In the data rows, the value 128 means zero.
Here are some points, one per row:
[104  76 139 162 105 164 155 138 127  20 108 146 125 114 138  75 103 139
  92  48 161 120 170 145]
[ 61  77 189 149  92 158 143 161  92  96 102 135 155 125 126 109 119 137
 151 122 191 156  67 138]
[ 76  66 105 128 182  67 159 157 115  92 166 115 154 111 100  88 119 123
 121  49 172 162 148 103]
[154 122 106 134 144 119 130  78 102 182 187 107 112 126 139 140 155 145
  53 255  89 100 113  89]
[150 162  89  63 166 202 102 124 152  50 117 114  91 120 146 183 120 155
 153  59 164 100 109 135]
[ 73  97 157 124 179 170 119 140  73 118  85 154  61 150 148  54 106 138
 167  20 179 115  68 156]
[190 203  88 187 174  72 130 166  93 255 142 165 136 134 107 178 128  91
 130 236  92 163  98 133]
[155 255 136 167 191  85 115 170 122 255 181 139 159 141 124 164  92 111
  65 255  87 141  85 141]
[156 150 126  75  71  68 144 117 114   4 154 114  65 130 120 110 143 110
 168 135 168  77 164 115]
[ 69  68 146  67  74 129 145 163 237  75 158 123 130 126 143  57 116 128
  62  90  82 217 171 150]
[204 168 132  63 121  75 162  62 150 222 110 127  96  88 100 157 144 144
 187 127 172 149 117 119]
[181  68  89  73 208  84  99 137 131  71  81 124 193 148 141  76 112 152
 164 102 176 145 101 149]
[118 110  99 111 193 193 139  77 174  22 105 122 139 133 128  88  89 105
 140 143 129 172  70 178]
[ 93 117 209  70  69 177 147 131  88 226 136 120 138 131 149 104 121 145
  74  75 151 161 173 117]
[ 70 126  97 137 161 148  36 158 135  24  78 113 131  92 145  98 160 127
 184 134 107  64  82 162]
[190 117 110  96 126  74 104 128 126  55  63 116  67 120 141 150 154 161
 177  44 121 109 167 123]
[182  60  94  96  82 122 157  78 173 110 162 119 164 111 126 174 142 158
  56 255 110 154 147  80]
[142 222 105 144 118 135 101 160  89 255 171 145 178 150 108 195 118  92
  93 171  81  92 122 142]
[156 131  97 200  94  86 153 153  77  83 106 146  36 154 144 118 102 114
 123 103  76  47  65 165]
[120 119 118 149  62 217 138  58 243  54 172 115 123 155 145 130 134 118
 159 114 132 131 101 121]
[199  52 120 151 144 114 151  40 195 108 177 113 130 127 123 153 152 138
  67 255  88 121  86  82]
[178 174  96 200  88 157  44 146 165 149 154 113 180 105 139 152 153 127
 183  73 156 185 206 149]
[ 64  92  87 180 116  87 166 168  75 229 175 151 158 150  99  88  97  87
 176 213 112 159  67 137]
[103 169  89 169  64 136 137 153  89 161 117 105 163 151 112 100  95  71
  89  35 150  68 132 106]
[ 70  86 210 105 207 135 129 133 118   7  62 139 158  88 110 140 138 156
 153  32 134 159 162 109]
[131  42 192 153 141  79 130 141  93 191 182 108 170 159 149  96 105 124
 118  80 190  97 184 136]
[152  77 174  92  58 100 105  65 139  35  59 124  97 135 143 165 139 146
 125  92 146 169 181 139]
[ 66 176 158 122 153 187 136 153 170  88 135 121 149 132 113 167 151 148
 126  35  93  95 148 107]
[159 255 164 109 142 144 157 136 114 255 190 192 129 151 131 183 140  97
 105 244  68  88 141 153]
[112  97 105 213 112  80 117 170 126 131  62 117  37 112 111 125 166 145
 164  73  63 113 124  90]
[ 91 168 141  81 129 204 117 108  69  47  69 125 145  99 119 151 157 135
 141  88 128 140 201  96]
These points spread out most along one direction. How far along it is each point below, from 0 to 99? 50 is the average, and the first point above lies past it.
[ 91 168 141  81 129 204 117 108  69  47  69 125 145  99 119 151 157 135
 141  88 128 140 201  96] 63
[ 69  68 146  67  74 129 145 163 237  75 158 123 130 126 143  57 116 128
  62  90  82 217 171 150] 61
[131  42 192 153 141  79 130 141  93 191 182 108 170 159 149  96 105 124
 118  80 190  97 184 136] 49
[150 162  89  63 166 202 102 124 152  50 117 114  91 120 146 183 120 155
 153  59 164 100 109 135] 62
[104  76 139 162 105 164 155 138 127  20 108 146 125 114 138  75 103 139
  92  48 161 120 170 145] 69
[155 255 136 167 191  85 115 170 122 255 181 139 159 141 124 164  92 111
  65 255  87 141  85 141] 15
[118 110  99 111 193 193 139  77 174  22 105 122 139 133 128  88  89 105
 140 143 129 172  70 178] 60
[ 61  77 189 149  92 158 143 161  92  96 102 135 155 125 126 109 119 137
 151 122 191 156  67 138] 58
[112  97 105 213 112  80 117 170 126 131  62 117  37 112 111 125 166 145
 164  73  63 113 124  90] 54
[103 169  89 169  64 136 137 153  89 161 117 105 163 151 112 100  95  71
  89  35 150  68 132 106] 50
[181  68  89  73 208  84  99 137 131  71  81 124 193 148 141  76 112 152
 164 102 176 145 101 149] 60
[ 64  92  87 180 116  87 166 168  75 229 175 151 158 150  99  88  97  87
 176 213 112 159  67 137] 31
[152  77 174  92  58 100 105  65 139  35  59 124  97 135 143 165 139 146
 125  92 146 169 181 139] 65
[159 255 164 109 142 144 157 136 114 255 190 192 129 151 131 183 140  97
 105 244  68  88 141 153] 18
[204 168 132  63 121  75 162  62 150 222 110 127  96  88 100 157 144 144
 187 127 172 149 117 119] 41
[ 93 117 209  70  69 177 147 131  88 226 136 120 138 131 149 104 121 145
  74  75 151 161 173 117] 48
[156 150 126  75  71  68 144 117 114   4 154 114  65 130 120 110 143 110
 168 135 168  77 164 115] 59
[ 66 176 158 122 153 187 136 153 170  88 135 121 149 132 113 167 151 148
 126  35  93  95 148 107] 58
[ 76  66 105 128 182  67 159 157 115  92 166 115 154 111 100  88 119 123
 121  49 172 162 148 103] 60
[178 174  96 200  88 157  44 146 165 149 154 113 180 105 139 152 153 127
 183  73 156 185 206 149] 49
[199  52 120 151 144 114 151  40 195 108 177 113 130 127 123 153 152 138
  67 255  88 121  86  82] 37
[190 117 110  96 126  74 104 128 126  55  63 116  67 120 141 150 154 161
 177  44 121 109 167 123] 64
[ 73  97 157 124 179 170 119 140  73 118  85 154  61 150 148  54 106 138
 167  20 179 115  68 156] 65
[182  60  94  96  82 122 157  78 173 110 162 119 164 111 126 174 142 158
  56 255 110 154 147  80] 39
[ 70  86 210 105 207 135 129 133 118   7  62 139 158  88 110 140 138 156
 153  32 134 159 162 109] 74
[142 222 105 144 118 135 101 160  89 255 171 145 178 150 108 195 118  92
  93 171  81  92 122 142] 23
[156 131  97 200  94  86 153 153  77  83 106 146  36 154 144 118 102 114
 123 103  76  47  65 165] 50
[120 119 118 149  62 217 138  58 243  54 172 115 123 155 145 130 134 118
 159 114 132 131 101 121] 58
